Some points, each followed by its number:
array([-69., -123., -21., 52., -25., 61., 6., 32., 23.,
       -112., -16., -64., 18., 1., 38., 5., -16., 24.,
       2., 0., 20., 52., -47., 15.]) 0
array([13., -35., -32., -38., 9., 21., 16., 43., 36., 10., 20.,
       -13., 13., -11., 0., -11., 44., 18., -26., -12., -28., 0.,
       -4., 29.]) 1
array([57., 90., 0., -70., 61., -38., 12., -11., -33., 73., 56.,
       13., -8., -57., -63., -24., 51., -1., 40., -72., -7., -18.,
       48., -27.]) 2
array([49., -104., 26., -45., 46., 102., 26., 82., 25.,
       27., 45., -64., 13., -40., -40., -8., 58., 49.,
       62., -19., -1., -55., 10., -18.]) 3
array([-54., 5., -16., 12., -41., -67., -26., -20., -9., -86., -38.,
       22., -35., 1., 21., 15., -82., 7., -10., 32., 0., 32.,
       -8., -34.]) 4
array([33., 16., -39., 6., -31., 24., -2., -40., 56., 95., -35.,
       62., 18., 62., 39., 11., 24., -28., -40., 26., -23., -35.,
       -26., 13.]) 5
array([24., 47., -5., 29., -22., 19., 2., -67., 38., 93., -49.,
       57., 14., 86., 14., 10., -5., -31., -34., 38., -20., -37.,
       -6., -17.]) 6
array([-46., -102., -12., 49., -31., 45., -10., 2., 43.,
       -77., -32., -23., 14., 33., 31., 10., -6., 11.,
       -29., 31., 2., 22., -57., 37.]) 7
array([28., 2., -6., 17., -8., 23., -5., 6., 46., 8., -1.,
       -13., 30., 16., 9., 5., 12., 6., -24., 1., -31., -27.,
       -22., 24.]) 8
array([-20., -43., -6., 9., 2., 33., -4., 0., 20., -20., -12.,
       3., 3., -3., 10., -8., 60., 22., -42., -4., -21., 6.,
       -23., 47.]) 9
array([0., 9., -8., 0., -7., -3., -9., 21., -6., 10., 0.,
       0., 6., -20., 4., -5., 1., 2., -21., -17., 11., 13.,
       -2., 21.]) 10
array([68., 117., 33., -37., 59., -30., 13., -23., -45., 88., 42.,
       19., 2., -39., -62., -20., 49., -10., 44., -53., 0., -29.,
       57., -26.]) 11
array([-44., -95., -86., -35., -17., -1., 49., 70., 44., -36., 10.,
       -21., -12., -33., 57., 0., -8., 20., 14., -32., 15., 39.,
       -29., -4.]) 12
array([33., 85., 24., 26., 9., 1., -4., -28., -24., 66., 2.,
       12., 32., 22., -15., -8., -11., -7., -10., 4., -6., -8.,
       12., -8.]) 13
New points follow, each followed by the numbers of its two nearest points above, nearest first.
array([47., 13., 91., 23., 19., 83., 18., 21., -32., 48., 11.,
       -25., 35., 33., -27., -14., 47., -5., 42., 41., 47., -27.,
       33., 12.]) 13 8
array([-62., -18., 30., 9., 4., -53., -11., -23., -50., -76., -17.,
       -2., -44., -5., -11., 10., -55., 5., 31., 20., 28., 30.,
       16., -26.]) 4 10
array([-4., 54., 16., 33., -26., 4., -15., -70., 27., 46., -72.,
       50., -9., 69., 16., 12., -39., -15., -35., 49., -19., -31.,
       10., -40.]) 6 5
array([38., 49., 76., 2., 40., 14., -8., -23., -39., 62., 20.,
       -14., 11., 24., -65., -8., 35., -3., -2., 3., 1., -37.,
       30., 21.]) 13 11
array([-80., 16., 24., -3., 8., -95., -53., -39., -52.,
       -102., -42., 13., -66., -22., -28., 12., -96., -2.,
       13., 24., -1., 24., 35., -36.]) 4 10
array([-17., -72., -82., -40., -13., -8., 48., 66., 41., -7., 21.,
       -15., -6., -28., 44., -3., 3., 13., -10., -35., -2., 31.,
       -25., 15.]) 12 1
array([-42., -117., -39., -56., -2., -17., 33., 64., 44.,
       -96., 16., -46., -34., -50., 31., 9., -23., 37.,
       22., -27., -6., 4., -13., -22.]) 12 0
array([57., 33., 4., -2., -3., 6., -17., -3., 49., 42., 6.,
       -3., 24., 23., -24., 6., 15., 1., -49., -1., -54., -59.,
       -19., 26.]) 8 13
array([17., -29., -49., 34., -34., 71., 6., 24., 42., 38., -18.,
       19., 58., 11., 64., 6., -1., -13., 3., 15., 14., 11.,
       -44., -9.]) 8 10
array([-30., -109., -82., -115., 5., -35., 33., 80., 70.,
       -73., 44., -31., -44., -79., 23., 7., -32., 43.,
       37., -34., -14., -20., -13., -54.]) 12 1
array([10., 27., 10., -2., 3., -36., 1., 8., -9., 15., 13.,
       -7., 6., -11., -14., -1., -31., -3., -9., -11., -3., 1.,
       10., 2.]) 10 13
array([5., 95., 74., 14., 16., -9., -45., -51., -63., 31., -38.,
       30., -8., 8., -51., 0., -37., -32., 19., 34., 1., -19.,
       63., -44.]) 13 11
array([15., -19., -14., 21., -7., 20., -2., 9., 45., -2., -8.,
       -17., 23., 10., 22., 1., 13., 14., -19., -3., -22., -16.,
       -21., 28.]) 8 9
array([89., 81., 48., 67., -4., 60., 8., -5., -32., 93., 29.,
       -10., 62., 37., -14., -5., 57., -25., 27., -18., 21., -34.,
       13., 14.]) 13 8
array([-32., 30., -21., 36., -56., -45., -22., -28., -1., -55., -38.,
       22., -19., 22., 41., 14., -70., 0., -18., 40., -7., 25.,
       -14., -26.]) 4 10
array([-63., 3., 100., 44., 10., -10., -10., -32., -63., -75., -49.,
       -10., -23., 15., 0., 14., -87., -6., 58., 69., 27., 17.,
       51., -46.]) 4 10
array([-35., 7., -44., -15., -13., -72., -20., -20., -13., -33., -11.,
       33., -39., -33., 6., 10., -57., -3., -10., -21., 2., 24.,
       -17., -31.]) 4 10
array([-43., -117., -21., 0., -9., 43., 17., 43., 37.,
       -127., 20., -71., 1., -27., 21., 8., 12., 41.,
       8., -14., -14., 23., -38., 14.]) 0 7
array([-58., -24., 22., 41., -26., 9., -9., 3., -33., -69., -31.,
       -9., -7., 5., 31., 13., -58., -3., 19., 32., 52., 32.,
       -5., -3.]) 4 10
array([-32., 78., 44., 76., -39., -40., -43., -54., -52., -75., -54.,
       31., -7., 14., 6., 14., -61., -10., -3., 62., -5., 25.,
       20., -35.]) 4 13
array([44., 127., 27., 45., 21., 13., -10., -54., -68., 77., 16.,
       40., 40., 21., -30., -9., 43., -39., 10., -1., 12., 13.,
       14., -1.]) 13 11
array([-18., -45., -27., 5., -6., 36., -4., 10., 17., -2., -14.,
       14., 0., -9., 19., -9., 60., 18., -36., -12., -7., 14.,
       -17., 40.]) 9 1
array([71., 55., 8., 40., -4., 54., 10., 5., -5., 96., 30.,
       3., 61., 21., 1., -6., 59., -19., 8., -25., 8., -19.,
       -5., 20.]) 13 8
array([-37., -95., -75., -25., -15., -6., 46., 57., 47., -50., 9.,
       -25., -10., -25., 57., 2., -9., 17., 15., -27., 8., 33.,
       -28., -3.]) 12 1
array([34., -50., -32., -32., 13., 59., 34., 49., 42., 30., 40.,
       -31., 43., 6., -4., -13., 69., 10., -15., -13., -25., -7.,
       -27., 36.]) 1 8
array([-50., -6., -8., 11., -34., -32., -60., -41., -34., -88., -13.,
       17., -40., 0., -4., -1., 2., -10., -23., 18., 20., 43.,
       -18., 24.]) 4 10
array([-59., -6., -2., -23., 11., -99., 0., -2., -35., -74., -10.,
       -10., -55., -27., -24., -4., -73., 10., 35., -13., 24., 21.,
       28., -36.]) 4 10
